Rotation paths and how fast each direction turns (degrees per step)
Each turn is a multiple of 5 degrees from 10 to 175, or 0.
Each row of a path follows its step; steps can be skipped.
Path 1:
step 0: [ 44   5 -14   0  23  11 -10  -2   0  10 -10   1   1   7  14   1 -21 -48
  32  13  -5 -12  30 -11  13  24  -8  14   5 -27   2   8  20 -10]
step 2: [ -6  30   1   8   3 -12 -20  -1  -2  -8  -9   5 -24  11  -1 -13 -24 -14
  39   2   0 -27  -6   5  16  39 -21   3  21  -8   8 -43  12 -15]
step 3: [ -2  -7  -2 -33 -11  25   5 -24 -11   0 -41 -12 -14  23 -20  19  -3  20
 -23   4  35  11   1   9 -20  39  -4   5   7   7   2   6  -1  21]
step 4: [-33   9   8 -14  22 -31 -34   7 -10  -1  -1   6 -39   2  -3  33  12 -18
  20 -16 -27 -12 -16  -4   1  18   9   1   1  26 -11 -17  20   0]
step 5: [ 45 -13 -13 -37  -6   9 -17  -1 -27   2 -34  18   7  42 -16 -10  11   5
  -5  -7 -19  24  -8   4 -16   0   5   4  12  -9   5  -7   1  23]
step 7: [ 10  20 -17   5  18  10 -11  34 -35  -1 -17  12  38  26  -5  -9   4  -6
   0  19 -10  16   6  -1  10  15  -4   0 -12 -41   1  -3  38  13]
step 11: [ 26  42  13 -15  26 -30 -16 -24 -14  -9  -9  -8   9   7  22  27  22 -11
  26   4  -4 -22   8   4 -28   2  19  21   6  18   2  -3  -4  -6]
step 13: [  0  34  -3 -24  14 -23  15 -14 -10 -17  17  17   4   3  20 -32   7   3
  16  -7 -35 -23   3 -22  -4  -6   9  27 -14 -10  12 -14  16 -32]
step 15: [-47  40 -16 -13   7   6   8   4  -3   8  12 -27 -25 -19   5  -5  -5  28
  21  -5 -32 -13  18  -9   5   3  -4  -8 -23  -7   3  11  13 -20]
Speeds:
[-10   5   5   4   2  -1  -9   0   2  -2   4  -4   4   6   6  -1  -5  -9
 -10  -6   1  -7  -4  -7 -14  -1   8  -7   3   5   6  -3   3 -13] : 155
[  3  -3   2  -3  -4   3  -9  -4  -3  -6  -7   4   8  -7  -3   0 -12   8
  -6  -5   3  13   3  -4  -2   5   6  -5   2  -8 -15   2  -6  -5] : 160
[ -1  -5   2  -4   4   3   1  -7  -3  -2  -7   6   0   1  10  -5  -2   9
   0   2  -2   0 -10   9  11   7   9   4   4  16   2   4   5  -9] : 40
[  2   6 -12  -2   0   4   9   8  11 -10   5   0   6   0   4  -6 -12   4
  -5   4   1 -12   1  -2   4   5  -1  -5   0  -1  -7  -1  11   7] : 55
[  8   4   6  -4   9 -16  -2   1   0   1   2  -2  -2 -10   9   8  -7   1
   3   6  -4  -1  -5   0   1   0 -10   0  -7  -2  -5 -11   3 -11] : 160
Path 2:
step 1: [-19   8  22  18  41  24 -34 -29   9   9   6 -20  -9  11  -5   5  15 -18
  -5   2 -16 -22  -8  24   0 -10 -25  -4  30  20  19  19   6  11]
step 2: [-10 -11  13 -24  45  -5  -4 -19  30 -16   9 -12   5  29  20  17   4  28
   3 -12  26   8   7 -14   0   1  16  33  -2  34  -4  25  -1  12]
step 3: [-31 -21 -23 -27  44  13 -34  22  19 -10  16   2  21 -28  12 -14  -6   8
  -5  -9 -27  10  10  12  24  -7   0   9  -8  -7  25  -1   3   6]
step 4: [ 12  -8  -9   9  34   1  -5  -6  -1 -15  17  11   1   7  43 -12   3 -23
   4  12 -18 -14  32  34 -15 -23  21 -10 -23  15 -31  -1 -11  27]
step 5: [  8  22  -1  16  11 -16 -42  -3  21  -9  19  -7  24  -2  -5  21 -15  -2
 -13   2  20   9 -11  37  42 -12  33  -8   8   1 -26  -5 -13   3]
step 7: [ -8  20  19   4  48   9   8 -33  -3   8  19  -5   7  -9   8  13 -28  40
  23  16  14  20  20  15   8   4  -6  -4  -9  23  12  31 -12  -5]
step 8: [-11   3   1  -5  42  42 -26 -23  24 -17  20  19  18 -10 -17  -9   2 -23
 -25  -2 -10   2  -1   2  10  17 -20  25  -7   1  -2  25  12  16]
step 13: [-11   8   3  -3  57   8 -29   3   8  26  -5  16  31  13  -9  22  -8  -9
  -8  17  20 -17 -10  -3 -26  30   6  26   6   2 -12  23 -11  -5]
step 16: [  5  -7 -25  29  31  14 -20   6  12  21   5 -17  -3   9  12   0  41 -34
  -7 -20  21  24   6  20  25 -14  15 -17  -1  20  -6  22 -13   5]
Speeds:
[ 3 -4  7  8 -5 -7  8 -5 -9  0  8 -3  1  9  9  1  5  9 -6  1  4  1 13 -5
 -3 -9 -4 -2 -6  8  1  0 -7  9] : 145
[ -8 -11   5   0  -2 -11  -8  -1  -5   3  -9   0   8   1   3   7   9   1
  -2 -12   7   0   7  -2   1   5   8   3   7  -6  -2   6   5  -9] : 100
[ -4  -6  -4   6   2  -1   1   3   0   1  17   2  11   8   2  -1 -10  -4
  -2   4  14   7  -8  -6   5   5  -4   5   1  -6   0  -9   6  -4] : 140
[ -3  -7 -12  -7  -6   5   0   5  -5   2   7  -2  -4   4   4 -10  -6  -1
  -6 -14  -2  -6  -1   3   4  -5  16  -2  -5   8  -5  -2  -1  -1] : 55
[ -4   6  -1 -12  -5   2 -10  -2 -12   4  -7   6  -8   5   2  11 -11  -6
  -1   1  13   2   2   4   2  -3  -7  -5  -1   2   2  -2   3   9] : 60
[ -1  -1  -4  -9  12 -10   4  -3  -7   2  -6   0   5  -9  -4 -10  -8  -2
 -12   1  -3   2   7  -4  -4   6  -1  13  -6  -1  -1  -4  -1   8] : 70
Path 3:
step 2: [-26 -14  42   4  -6  16 -19  18  13  -4  -1  -6  31  29  -7  17   2 -16
 -36  -1  -7  -2   1   6  22  -2   8 -12 -24  22   9  -6 -26  -7]
step 3: [-11  26  25  -4   1   3   1  19   2  12   0 -22  -2   0  32  27   7  50
  14  16  12   1  18   8 -13  21  21   9 -21  27  11  -6   6   6]
step 7: [-13   1  -9 -22   4 -13  10  -1  30  15   1  35   6  16 -16  34   5 -16
 -15  16  -1   5 -10 -22 -29  -5 -26 -11 -20   3  -3 -26  22 -22]
step 9: [ -9  -7  48   4 -10   8   3  27 -16  13  16  16  12  25 -16 -12 -32  -9
  27  17   3  10  17  16 -23   0   4  10  20   1  19 -10  22   3]
step 10: [-12  -2  27  -9  26  -8  22  -7  16  15   6   4 -32 -17 -19   2  27   4
  16  20  17  -5   8 -10   9   3 -33 -10 -20  -8  23 -19  38   1]
step 11: [ -4  14 -10 -18  28  -9   1   5  -8  -7  11  27 -23 -16  -4   0   2 -17
   3   8 -23  12  -1  60  22  11  -1 -24  15  -9  12 -14 -18  17]
step 14: [  9  19 -34  11  13 -20   7   4  -5   5   9  49  12  11   1  -2 -11   7
  -6  21  -9   2  26  22  11 -33  13   8   4 -21  22 -25 -13  -8]
step 15: [ 50 -19  37  23   0  -8  -8 -10   0   3  15  -4  19  -3   3  11  -4 -17
 -20  11  14 -19   8  -5  37 -15  10 -11  10  -2  32  -2  13   3]
step 16: [-12  12  31  21  15 -29   2 -10 -18   7  13  -5  12   1  11  20   7   1
  18   7 -34   2   7  -9  27  27  -1  29   5  10 -17 -35   3  23]
Speeds:
[  7  -5  -4  -5 -11   1  -2  -7  -1  11  -3   0   9   2  -1  -2  -8  10
   5   1   3  -4  -2  12 -11  -6  -7  -1   7   0   5  -9  -4  10] : 135
[  1   8  -4  -9   4  -1  16 -14   5   2  -6   7  -4   5  -1  -3 -11   4
  -6   3   4   5   0   0  11   2  -1  -6   3   1  -2   4  -7  -7] : 110
[  3   1   9  -2  -6  -5   2  -7   0   0   8 -15   7   1   0 -11  -2  -1
  11   0  -5  10   7  -6  -3   4   5  -7  -4   9   0  -5  -3  -8] : 110
[ -1   5  -2   7   5   1   1   4   5   8  -3  -2  -7   8  15 -13   5  -5
  -2   3   0   1  -8  -3   3  -4  -4  -5   0  11  -4  -7  -3  13] : 135
[  3  -1 -12   3  -4  -2   3   1   8  -3  -8   5  -8  -6  -2   3  -1   1
   1  -3  -7  11  10  -9  -4   8  -6   4  -8   3  14  -7   0   6] : 110
[  5   3   2   3  -1  -3  -4  -3  -4   1  -3   0   2   7   7   0  11   0
  -6  -5   5 -11  18  -1   6   8  -1   2   1  -8   1  -6 -15  -3] : 25
Path 4:
step 0: [-26   8  20  18  46 -12 -16  -4  17  -8  -9 -19  22 -18 -26  34  41  -1
  -4 -10  29  12  16 -14   7   7  14  -6  16  17   9  12  -2  -2]
step 1: [  7 -12  -7  10  28 -16  -8 -19 -14  -9   3   9  30   9  19 -14 -16  12
 -22  10 -40 -11  -7 -19  29   1   6   7  -5 -24  14  35 -14  42]
step 2: [  6 -15  -8   7 -13   9   3  19 -22 -14   5  38  -9   4   0 -18 -13  -3
 -11 -27  -7  41  53  11   0  30   9 -17  -3  -2 -20   6  28  -1]
step 3: [  3 -22  13  -7 -11  34 -20  32  26 -18   3 -19 -26  11  26   0  -5 -10
   8 -12 -25  17 -38 -16 -22  -2 -30 -11 -22   7   0 -19  -7  -3]
step 5: [ 10  19  -9  51  -3  -6   4  -2 -22  19  -7 -22 -16  17 -12 -20  -5  21
   1   3  -6 -17   1   1 -17 -33   3  41   3  -4  29  18 -19  26]
step 7: [  5  -5   6 -26  11  17 -12  12  25  -1  10   1  14  13   6 -17  -3   2
  38   6 -42   1  -9 -25   7   9  -1 -29  46  23   8  24 -21  -5]
step 9: [-20 -31  -5  28 -50  16  -2   0  -1  29 -10 -14  -2 -16 -14  18  -7  16
   4 -32  -2  24 -15  -9 -25  -9   3  27  19  -9   6 -22   6  14]
step 12: [ 22 -24 -39  20  22 -25 -12   1   0 -16  -1  -4  14   3 -23   2  10  -7
  -9   9   5   3   7  40  18  -8 -53 -23  -9  -2   3   8 -23 -10]
step 14: [ 28  18  -8 -30   2  15 -16 -30 -15 -10  -9 -23  19  29  13 -16 -19  24
  20 -20  -8  12   4 -28   6   5   8   2 -36 -20   0 -16  27 -10]
Speeds:
[  5   0  -2   9  -6  -6  12  15   2  -1   4   3  -2  -1   1   2  -1  -1
   0   5   5   1  -4 -10  -2   5  -2  12  -8  -2  -8  -3 -11  -9] : 55
[ -3  -4   1  -7  -3  -8   3  -2 -15 -14  -9   1  10   1  -2   3   1   3
  -4  -5  11   6  -7  -8   4 -10  -5  -7   1  -3  -2   0  -2  -2] : 25
[  1  11  -9   3   4   1  -6   4  -1  -4  -5  -2   8   2  10  -2  -3  -4
  -1  -6   6  -4   4  -2  -1   1  11  11  10 -13  -5  -4  -1  11] : 80
[  6  -4   3   8  -9   7  -6  -7   2  -2   2   9  -2   2   3   5 -14   0
  -3 -12  -1  -4  -2 -10   8   6   3  -6  -1   6  -3 -13   3   1] : 60
[-2 -5 13 -6  4 -3 18 -2 -1 -4  2  8 -2 -6 -1 10 -6 -2  2  2  1  3  3 13
 -2  4  9  1  5 -5 -2 -8  1  7] : 160
[ -7  -3  -6   2  -7   2  -8   4  -6   5  10  15   3  -4  -8  -1  -8   0
  -5   3   0   2  10   5  -3 -14  -4   5  -4  -5   4  -3  -4   6] : 100
